In the rows, zero is written as 128.
Named moves, each a turn or a mirror, and the order they were made in; the first pair answered
C:
[ 86 117 106 101 141 124 117 169 141 139 142 112 131  94 130  99 136  98
 120  89 102 102 168 106 123 117]  ->  [ 80 110  99 105 147 129 131 159 142 131 138 121 128  91 105  93 125 126
 113  98 102  96 156  91 121 125]
[ 96  90 168  77 152 135 147 126 137 117 105 151 101 152  93 148 105 134
  91 140 135 173 128  81 148 144]  ->  [108 108 183  68 146 128 119 150 135 132 110 136 108 157 142 160 127  84
 104 124 134 186 149 114 151 127]
[ 77 126 185 121 143 161 161 108 127 135 153 177 135 130 145 160  69  80
 112 156 187 143 130 112 119 156]  ->  [ 78 131 190 118 143 160 155 110 126 137 154 174 138 132 152 163  70  71
 113 151 185 144 132 116 119 152]
[180 128  59 139 113  83 119 128 154  66 163  90 142 100 123  80 185 163
 132  97 116 123 137 160 119 121]  ->  [180 130  56 140 112  83 120 125 152  65 163  91 140 100 120  80 184 167
 133  97 114 122 137 154 120 121]
L:
[113  86 121  92 111 101 142 151 140 114 140 100 145 116 103 115 145 107
 102 108 127 102 160 130 142 138]  ->  [117  73 123  99 114 101 144 150 133 120 129  95 138 108  86 112 141 127
 107 117 113  97 145 124 142 138]
[121 132 126 141 126 133 121 167 154 164 112 135 104 124 140  99 104 154
 142 135 127 137 109 116 134 120]  ->  [115 153 122 133 125 134 120 168 162 156 128 140 117 135 167 101 114 122
 133 126 145 149 134 124 134 121]
[120 141 100 122 112 133 134 119 143 127 148 158 143 130 147 109 128 102
 109 145 146 124 140 137 129 126]  ->  [129 114 106 135 117 134 133 116 133 139 123 152 122 114 109 106 112 149
 127 161 120 107 103 126 129 126]
[145 147 122 147 128 125 147  71  96 141 134 158 102 172  64 145  74 185
  88 158 105 139  91  83 118 116]  ->  [129 194 111 121 120 124 146  77 113 120 174 173 134 198 126 149 102 103
  60 131 149 161 155 104 119 115]
E:
[151 144 114 152 102 142 127 113 107 110 131 118 147 142 114 126 140 134
 130 129 120 130 114 144 115 118]  ->  [126 167 113 144 129 152 128 108 131 115 151 140 142 138 142 112 136 134
 120 129 138 146 121 128 109 125]
[148 156 127 188 146 159 129  75 106 127 100 165 113 159 118 174  92 143
 126 154 138 149  94 119 112 142]  ->  [169 158 123 197 139 158 107  85 110 125  98 144 107 147 120 156 112 159
 148 150 116 145  82 134 106 121]
[120 132 164 142 151 134  96 117 105 181 109 162  97 125 167 161 108 121
 134 157 118 159 126 116 124 133]  ->  [141 114 162 147 129 128  99 121  85 173  91 144 103 130 145 173 108 120
 140 156 104 149 121 130 130 128]
S:
[135  92 146 115 111 128 136 132 116 133 106 123 162 151 117 172 107  68
 111 135 110 133 141 126 137 148]  ->  [131 100 131 107 110 128 140 133 128 120 122 123 171 151 123 160 119  62
 100 126 123 134 157 126 135 149]
[ 95 118 156 104 140 111 131 166 148 160 133 126 107 118 149 115 130 111
 119 122 125 127 138 122 131 135]  ->  [ 92  99 149 109 135 111 150 151 134 152 117 132 101 119 113 124 110 135
 112 132 122 115 123 107 134 145]
[104 131 163 120 116 153  87 152 122 136 152 109 126 121 157 117 151 133
 162 114 136 144 133 139 112 102]  ->  [ 97  93 149 132 108 154 130 123 100 121 126 123 122 123  86 127 118 178
 144 133 131 121 109 110 115 123]
[121 124 159 113 148 131 122 149 125 155 117 127 117 124 154 133 123 107
 134 125 122 135 119 126 134 132]  ->  [110 105 128 111 138 130 158 128 126 125 121 139 128 131 110 122 115 132
 105 130 130 120 120 104 135 149]

Each pair is 2 to 3 moves apart.
[123 140 157 130 144 130 139 110 141 129 135 137 109 131 150 147 116 120
 126 120 141 141 128 125 156 118]  ->  [145 124 155 135 119 121 134 119 124 123 119 115 119 133 133 154 127 118
 139 115 125 128 123 144 163 107]
S C E
[141  82 155 108 106  93 133 138 130 121 101  83 126 126 121 127 133  87
 137  89 120 107 154 155 146 129]  ->  [111 104 133 116 153 118 149 112 177 108 128 112 103 101 108  76 119 169
 123 106 132 111 127 102 119 141]
E C
[119 133 119 128 141 161 148  98 142 131 139 165 119 138 127 126 118 126
 106 132 138 131 137 116 116 142]  ->  [144 149 118 138 138 162 109 117 153 132 147 134 114 123 145 100 145 138
 137 123 120 137 127 136 111 119]
E E C
[133  96  91 146 117 130 138 113 130 122 127 110 142 127  79 142 118 128
 107 136 137 147 140 136 141 139]  ->  [139 130 102 138 129 132  99 134 153 137 147 101 141 119 134 126 144 105
 125 123 139 162 154 155 133 120]
C E
[ 85 132 112  91 113 104 146 158 135 156 159 123 173 165 166 140 155  65
 112  66 166 129 178 118 107 148]  ->  [ 92 118 112  93  97  98 153 157 119 151 145 118 179 170 149 154 149  61
 111  67 160 121 176 125 112 149]
E E E
[126 106 125 140 147 133 120 119 138 134 116 123 108 107  96 120 116 182
 133 136 115 134  89 112 124 127]  ->  [122  96 128 137 141 128 134 111 126 133 108 130 117 116  84 134 105 170
 123 139 117 130  94 111 130 137]
E E
[124  88 105 109 119 120 144 137 122 117 138 119 142 134 138 142 124 114
 121 106 144 126 172 128 144 151]  ->  [126  73 104 115 123 124 154 130 121 120 127 119 131 126 113 138 113 145
 124 114 133 117 149 119 145 154]
C L
[130  79 125 154 127 126 150  96 119 136  87 140 137 131  79 152  88 147
 117 143 105 101 103 106 147 139]  ->  [153  95 158 148 117 114 102 134 113 169  85 110 139 133 136 167 116  89
 147 124  91 116 122 151 153 116]
C L
[117 114 125 148  92 111 150  77 119 106 106 134  89 168 135 141  75 185
 130 155 120 143  88 116 117 118]  ->  [124 140 142 156 100 117 123  84 120 122 106 137  83 172 172 152  81 167
 144 154 121 157  89 128 114 107]
E L S
[117 142 117 107 140 135 140 116 153 119 152 142 128 128 136 100 143 139
 116 127 157 129 141 109 123 135]  ->  [134 136 138 105 119 123 119 135 130 136 136 124 136 139 160 131 150  93
 132 120 147 132 153 143 136 124]
E S E
[106  64 112 146 145 130 150 140 101  98 112 158 101 128 103 162  66 106
 104 102 128 130 148 122  95 149]  ->  [124  58 130 149 142 124 126 158  92 121  96 139  93 119 114 170  71 100
 130 102 109 128 139 140  98 138]
C L
[123  94 144 115 135 121 151 123 124 140 111 129 117 124 108 130 113 142
 128 140 108 121 101 107 127 131]  ->  [127 115 160 113 146 122 120 141 137 158 121 122 114 119 153 127 128 120
 144 130 108 134 107 122 124 118]
S C S
[110 118 126 129  89 136 139 112 153  73 130 105 141 166 117 159 138  79
 129 112 137  97 110 136 138 154]  ->  [127 107 158 141 101 137 113 126 142 110 105  93 118 152 122 172 126  91
 162 124 111  98  79 145 136 143]
S L
[131 113 161  98 142 102 112 153 151 169 124 131 118 103 166 104 142 124
 136 117 106 120 160 145 144 134]  ->  [108 113 151  86 141 103 139 143 154 155 133 149 130 112 156 109 133 115
 107 118 126 118 179 131 145 150]
E C S
[103 120 169 117 115 115 138 137 112 168 118  94 159 109 131 121 131  93
 123 136 117 114 160 144 134 123]  ->  [118 129 153 126 115 121 122 141 130 153 130  78 157  94 127  85 151 130
 135 131 105 111 149 144 123 106]
S L E
[162 125 127 127  96 114 111 145 115 132 119  98 141 132 137 137 153 105
 151 114 108 121 139 163 137 109]  ->  [156 102 113 140 104 121 135 127 111 122 110 107 124 122  86 129 128 165
 146 130 100 106 110 133 132 121]
L C
[132 141  78  90  99 132  97 141 166 116 171 147 159 132 160  99 153 107
 119 118 142 122 182 131 107 105]  ->  [102 110  97  96 142 144 126 119 171 147 152 181 121 109 116  98  97 179
 115 150 135 112 130  77 100 134]
L E
[ 95  72 110  67  99  88 158 127 148 126 141 117 133 113 110 133 123 114
 116 108 117 108 147 139 149 142]  ->  [122  86 123  84 114  94 107 147 160 149 138  91 109  87 137 113 139 144
 161 109  90 117 118 155 136 116]
E C S
[126 107 152 145 161 133 121 122 136 157 111 158 106 105 103 140  84 177
 145 130 139 127 102 120 127 160]  ->  [114 118 118 128 155 133 125 128 167 125 144 153 119  95 101  97 109 193
 126 112 148 121 119 108 121 157]
S L
[119 136  94  98 103 122 142 138 160 113 143 126 133 109 111  81 166 161
 117 112 111 129 125 152 121 134]  ->  [118 165 120  96 112 124 121 143 158 134 146 138 134 122 167 106 167 109
 124 111 121 153 141 170 122 130]
S C L
[144 131  93 160 119 137 131  89 142  92 131 130 122 118  68 100 131 208
 140 145 115 127  85 107 105 119]  ->  [139 167  94 149 134 143 103 106 175  96 163 127 123 111 118  74 156 192
 147 130 124 145 104 117  96 107]
S C
[145 185 136 147 178 141 101 118 164 139 150 125 108 105 161 104 126 150
 149 124 135 158 121 122 130 110]  ->  [154 185 145 143 166 134  93 130 157 147 145 119 111 107 177 113 133 123
 153 118 133 159 127 136 131 106]
C S C
[124 150 128 145 134 148 108 121 125 142 129 153 122 143 154 139 125 121
 128 138 144 151 130 123 132 123]  ->  [135 140 115 158 126 150 111 116 120 130 118 140 120 136 123 128 124 155
 138 141 129 141 107 117 129 120]
E E C
[121 142 132 137 146 128 153 106 128 111 129 155 132 125 131 147 100 107
  72 135 148 153 112 104 134 138]  ->  [155 132 105 155 108 123 147 105 114  79 121 124 143 126  98 135 120 129
  86 128 128 137 102 122 132 119]
E L C
[127 111  91 151  99 135 141 152 125  91 130 125 190 148  91  99 135 110
 116 149 123  89 176 138 146 152]  ->  [141 131 127 155 114 136  87 184 135 131 129 106 173 133 150  99 153  87
 157 143 105 108 170 166 143 129]
L S
[ 81 138 136 146 126 134 166 123 120  96 171 157 133 146 136 143 120 135
  82 127 133 110 134  76 130 141]  ->  [140 132 153 162  92 115 105 165 101 113 149  90 133 132 154 144 159 118
 141 113  87 109 124 138 135  97]
L E C
[ 95  94 110  97 148 116 163 147 159 135 137 133 129 112 106 101 120 164
 104 135 139 115 129  88 127 149]  ->  [117  91 166 111 152 113 126 164 124 185 100 125 110 118 135 154 105 126
 141 144 115 129 114 119 138 137]
L C S
[110 198  92 130 148 134 122 116 157 105 149 130 128 114 127  91 155 159
 140 123 154 157 130 101 131 122]  ->  [131 148 122 153 139 128 127 113 109 136  92 121 109 110  83 134 119 185
 165 147 116 139  85 103 142 125]
L C S
[149 191 119 153 118 147  87  76 134 100 119 142 131 117 174 107 135 111
 119 146 133 170  98 139 125  93]  ->  [118 169 138 137 135 144 123  64 121 115 103 176 124 131 160 142  97 100
  91 162 149 166 101 113 134 123]
L C E
[ 85 159 156 102 185 121 117 131 141 150 124 111 108 111 152 109 147 110
 110 153 154 130 154 121 130 144]  ->  [100 144 169 110 187 119 105 138 131 166 106  98  97 101 143 113 143 128
 128 157 133 126 133 126 132 139]
L C
[178 132 142 158 110 137  86 140 102 142 125 100 115 121 125 123 141 130
 150 130 112 140 112 165 113 112]  ->  [157 124 116 165 116 148 128 106 106 113 131 126 115 122  77 108 119 180
 121 145 127 129  99 128 106 133]
L C
[140  84 103  97  95  97 139 149 136 100 154 100 144  92  86  95 152 144
 121 103 121 110 138 131 138 133]  ->  [112 115 113  79 128 106 136 151 167 112 183 123 145  94 134  90 154 119
 109  99 147 133 159 123 135 141]
C E
[169 148 124 143  99 135 102 122 121  84 117 102 125 143 128 128 153 116
 150 121 123 161 129 189 107 105]  ->  [115 171 122 133 160 155 126  98 159  99 146 157 102 132 143 107 125 153
 120 137 154 176 122 134  91 135]
L C E
[106  87 140 111 102 113 131 115 108 108 106 135 153 121 118 159 114 105
 100 116 136 114 132 126 121 136]  ->  [128 115 125 125 115 126  89 129 143 103 129 110 139  91 135 102 149 155
 133 107 117 123 112 130 102 106]
E C S
[141 141 105 105  90 121 104 153 136  98 140  90 144 130 156 107 188  98
 133 103 128 132 158 167 128 117]  ->  [134 117 108 100  74 112 129 144 110  92 122  99 153 145 132 136 167  77
 114 109 133 123 166 164 140 130]
E E
[122  96 120 120 124 115 124 144 116 124 116 117 107  92  88  96 122 189
 141 129 104 105  86  97 131 115]  ->  [ 76 150 115  91 151 122 134 138 150 118 165 161 121 111 156  91 130 129
 101 118 157 134 140  84 131 129]
E L
[181 117 118 132 153 126 100 126 118 126 122 138  95  75 103  93 140 205
 182 140 104 116  78 119 112  99]  ->  [152 150  81  80 121 108 122 140 138  81 175 144 156 114 156  88 186  94
 122  96 166 124 183 139 128 106]
E E S
[134 102 117 107  88 108 176 129 107 113 120 118 137 153  93 136 151  98
 103 143 159 128 141 183 160 145]  ->  [150 130 113 135 131 132 130 134 151 127 139 105  99 110 104  73 164 192
 144 153 132 140  88 163 130 119]
S C E
[138 156 150 116 136 133  85 158 150 152 145  89 113 100 186  90 163 121
 157  99 103 139 120 159 104  87]  ->  [ 91  87 172 108 151 129 170 115 104 172  93 144  98 116 105 154  77 141
 113 142 112 117  98 100 124 146]
E L
[146 149  92 110 147 127 111 136 131 125 161 111 134  99 147 117 176 142
 121 120 151 129 150 126 117  99]  ->  [130 107 123 119 160 128 149 109  94 155 115 142 117 111 105 172 114 153
 112 155 148 118 122 103 130 129]
E S C
[120  84 137 119 115 109 136 148 118 137 112 113 125 120 116 137 118 117
 127 128 121 115 134 130 142 133]  ->  [112 104 121 124 140 123 128 143 150 132 133 121 113 106 121  98 124 159
 132 131 122 121 121 111 126 131]
E L C
[138 175 114 127 138 171 134  97 161 117 166 155 109 108 159 109 131 141
 136 116 140 155 109 115 120 117]  ->  [128 171 112 112 124 162 158  94 150 108 168 164 128 130 157 127 128 102
 113 111 155 153 138 116 130 126]
S E S
[147  78  99 130  94 104 164 120  94  97 106 118 153 140  71 135 127 135
  95 105 121 116 136 135 151 132]  ->  [132  90  91 135 122 120 169 109 120  96 120 131 137 123  68 106 122 184
  95 113 123 117 116 108 138 135]
S C
[129 136  81 159 106 174 144 111 133  89 115 126 134 114  94 101 127 188
 145 152 114 109  94 113 132 136]  ->  [136 122  78 155  81 165 159 110 111  80 104 125 148 130  85 122 123 158
 133 150 115 101 110 126 146 139]
L E L
[120 111 140 109 132 110 136 144 126 137 133 137 120 128 123 130 126 113
 120 115 132 123 142 126 141 143]  ->  [129 106 127 119 125 111 137 141 127 127 129 128 120 121 101 115 128 146
 125 117 122 116 127 124 133 138]
E L C
[126 100 147 103 114 106 107 169 124 154 143 127  96 101 139 126 144 137
 159 112 108 111 140  95 134 131]  ->  [110 113 131  91 104 104 131 154 121 130 158 148 118 127 146 139 142 102
 129 105 140 117 173  97 140 144]
L S L
[123 129 151 112 119 108 108 157 127 147 122  89 114  97 149 118 178 113
 154 119 106 116 147 143 116 107]  ->  [ 83 122 138 107 154 123 153 123 146 141 131 133 100  93 119 105 141 164
 122 141 128 115 129  86 109 140]
L C E
[119 107 138 108 138 110 115 156 133 152 128 110 122 116 144 135 136 109
 140 115 121 130 140 136 134 127]  ->  [100 118 120 104 142 119 139 140 143 128 142 128 134 126 139 128 130 107
 114 113 146 130 157 120 132 137]
C L
[ 96 161 101 101 151 141 136 117 183 101 171 157 128 131 146  85 135 147
  95 129 158 130 162  91 126 126]  ->  [ 99 142  98  95 119 128 162 112 150  89 152 160 151 158 126 122 126 104
  76 125 163 121 181 103 141 138]
L E L
[119 113  96 116 125 127 159 131 150  98 120 119 142 136  74 125 128 143
  89 120 120 123 137 101 150 141]  ->  [142  96 141 131 125 121 129 145 118 143  81 106 127 138  86 168 116 122
 123 131  96 127 117 129 158 131]
C S C
[167 145 109 169 129 110  95 154 123 123 113 135 113 147 130 167 130 125
 125 125 131 130 147 159 144 125]  ->  [156 138  89 168 122 110 118 136 124  99 117 141 119 153 103 160 122 136
 105 126 139 121 153 146 146 136]
S L
[136 155 125  97 124 128  92 141 128 167 141 127 131 112 150 109 116 111
 141 107 118 122 123 153 123 131]  ->  [127 123 137  96 125 126 120 125 107 175 116 142 125 117 108 135  80 125
 129 124 116 107 109 130 129 149]
E L
[126 151 115 113 126 127  86 151 162 135 137 104 134 124 161  88 181 131
 144 111 123 129 132 116 126 122]  ->  [ 86 124 116 107 147 130 143 119 155 136 125 147 125 128 115 106 133 158
 109 136 140 118 122  67 131 162]
L S E
[ 87 125 118  94 131 117 173 125 152 109 149 149 148 132 117 120 109 116
  83 118 143 117 154  98 134 154]  ->  [119 110 183 116 138 111 128 147 115 172 101 133 120 126 140 171  90  96
 132 134 104 127 120 130 142 140]
C S
[103 194 103 134 145 139  89 126 158 109 179 129 125 126 156 102 151 124
 133 124 151 172 152 138  99 109]  ->  [ 96 167 156 118 149 121  91 138 123 156 146 139 120 141 171 161 120  66
 133 131 149 172 163 149 120 124]
L E C
[128 110 137 119 142 127 107 127 155 119 112 121 114 101 113  82 128 131
 126 111 121 101  97 130 117 134]  ->  [127 122 137 111 140 125 102 134 163 121 121 118 119 103 136  80 140 109
 124 102 127 109 111 139 117 129]
S C L
[110 117 156 108 139 116 135 148 147 153 135 135 120 123 137 131 120 116
 123 126 131 121 136 121 136 137]  ->  [126 109 153 111 117 111 132 152 133 145 129 121 133 129 134 135 128 102
 127 120 126 116 139 137 142 131]
E L
[125 141 114 109 116 126 121 151 139 126 142 116 144 117 149 116 154 108
 124 117 129 134 144 134 134 123]  ->  [103 124 109 100 128 129 148 136 147 125 140 133 139 112 123 112 133 131
 103 126 137 123 137 104 132 139]
L S E
[137 143 162 119 134 133  89 160 158 163 112  98 120 108 111 119 131 118
 168 121 113  97 128 136 167 130]  ->  [127 154 150 116 146 140  91 156 180 155 131 107 120 102 118  95 136 134
 160 117 121 101 129 123 161 134]
S E S
[177 114 104 122  91 118 114 128  95  83 114 108 152 158 116 125 136  96
 143 115 124 106 117 158 131 117]  ->  [156 151 138 133 166 146  80 126 139 133 130 138 107 128 169 103 117 143
 167 134 122 136  80 128 105 116]
E C S
[112 137 137 134 128 119 147 105  92 136 101 162 121 144 114 146 110 122
 101 125 158 146 128 103 128 138]  ->  [140 145 150 151 135 123 101 131 104 157  99 129 102 116 129 121 129 154
 147 123 124 148  95 120 119 107]
C L E
[157  99 127 128  73 105 125 139 103 114 114  85 149 123 130 147 148  90
 132  91 108 112 152 163 140 107]  ->  [110 109 133 105 103 111 160 120 114 120 130 134 148 138 146 164 120  65
  90  99 147 124 176 128 145 137]
E E
[130 147  89 119 104 122 135 132 109 111 152 104 157 168  97 149  93 101
 144 140 109 117 117 159 132 120]  ->  [126 143  84 124 110 125 146 123 111 110 148 112 147 161  81 145  83 129
 142 150 104 115 104 144 127 125]
S C
[139 116 147 133 145 129 109 146 137 164 106 122 101 111 124 135 123 153
 158 139 109 135 105 134 122 118]  ->  [104 149 105 115 146 140 148 118 157 118 146 158 130 135 133 122 128 130
 106 129 156 146 147 110 117 139]
L C L
[164 154  91 140 122 124 103 130 111 111 126 119 132 176 125 134 119 114
 137 132 129 137 136 126 113 106]  ->  [139 151 100 137 158 133 112 115 127 128 130 143 113 164 122 130  95 147
 130 146 133 140 112  93 106 122]
E L E
[120 153 107 140 120 136 141  88 100 101 113 165 137 164 120 166 103  98
  88 153 147 137 134 122 125 142]  ->  [170 166 116 163 119 137  73 123 114 116 112 111 117 128 137 124 141 141
 153 144  99 137  97 154 110  98]
L E C
[136 103 123 135 129 119 147 108 127 143 120 153 108 118 104 149 121 118
 134 112 131 125 175 121 142 123]  ->  [134 111 115 127 125 120 141 116 136 136 132 148 116 117 117 137 135 107
 130 103 136 129 187 127 139 117]
C L S
[106  93 111 105 112 111 177 106 121  90 141 131 171 151 104 131 125 124
  69 124 150 112 142 110 137 157]  ->  [141 121 175 113 128 108  94 150 116 156 125 103 147 141 189 157 146  74
 130 118 122 140 135 162 139 122]
S E E
[146  87 160 113 128 123 142 159 136 168 109 105 114 110  98  94 132 159
 151 127  85  92 101 113 142 137]  ->  [117 123 175  95 162 127 132 165 162 187 138 130 108 110 157  90 134 128
 140 124 110 117 123 107 139 141]
E C L
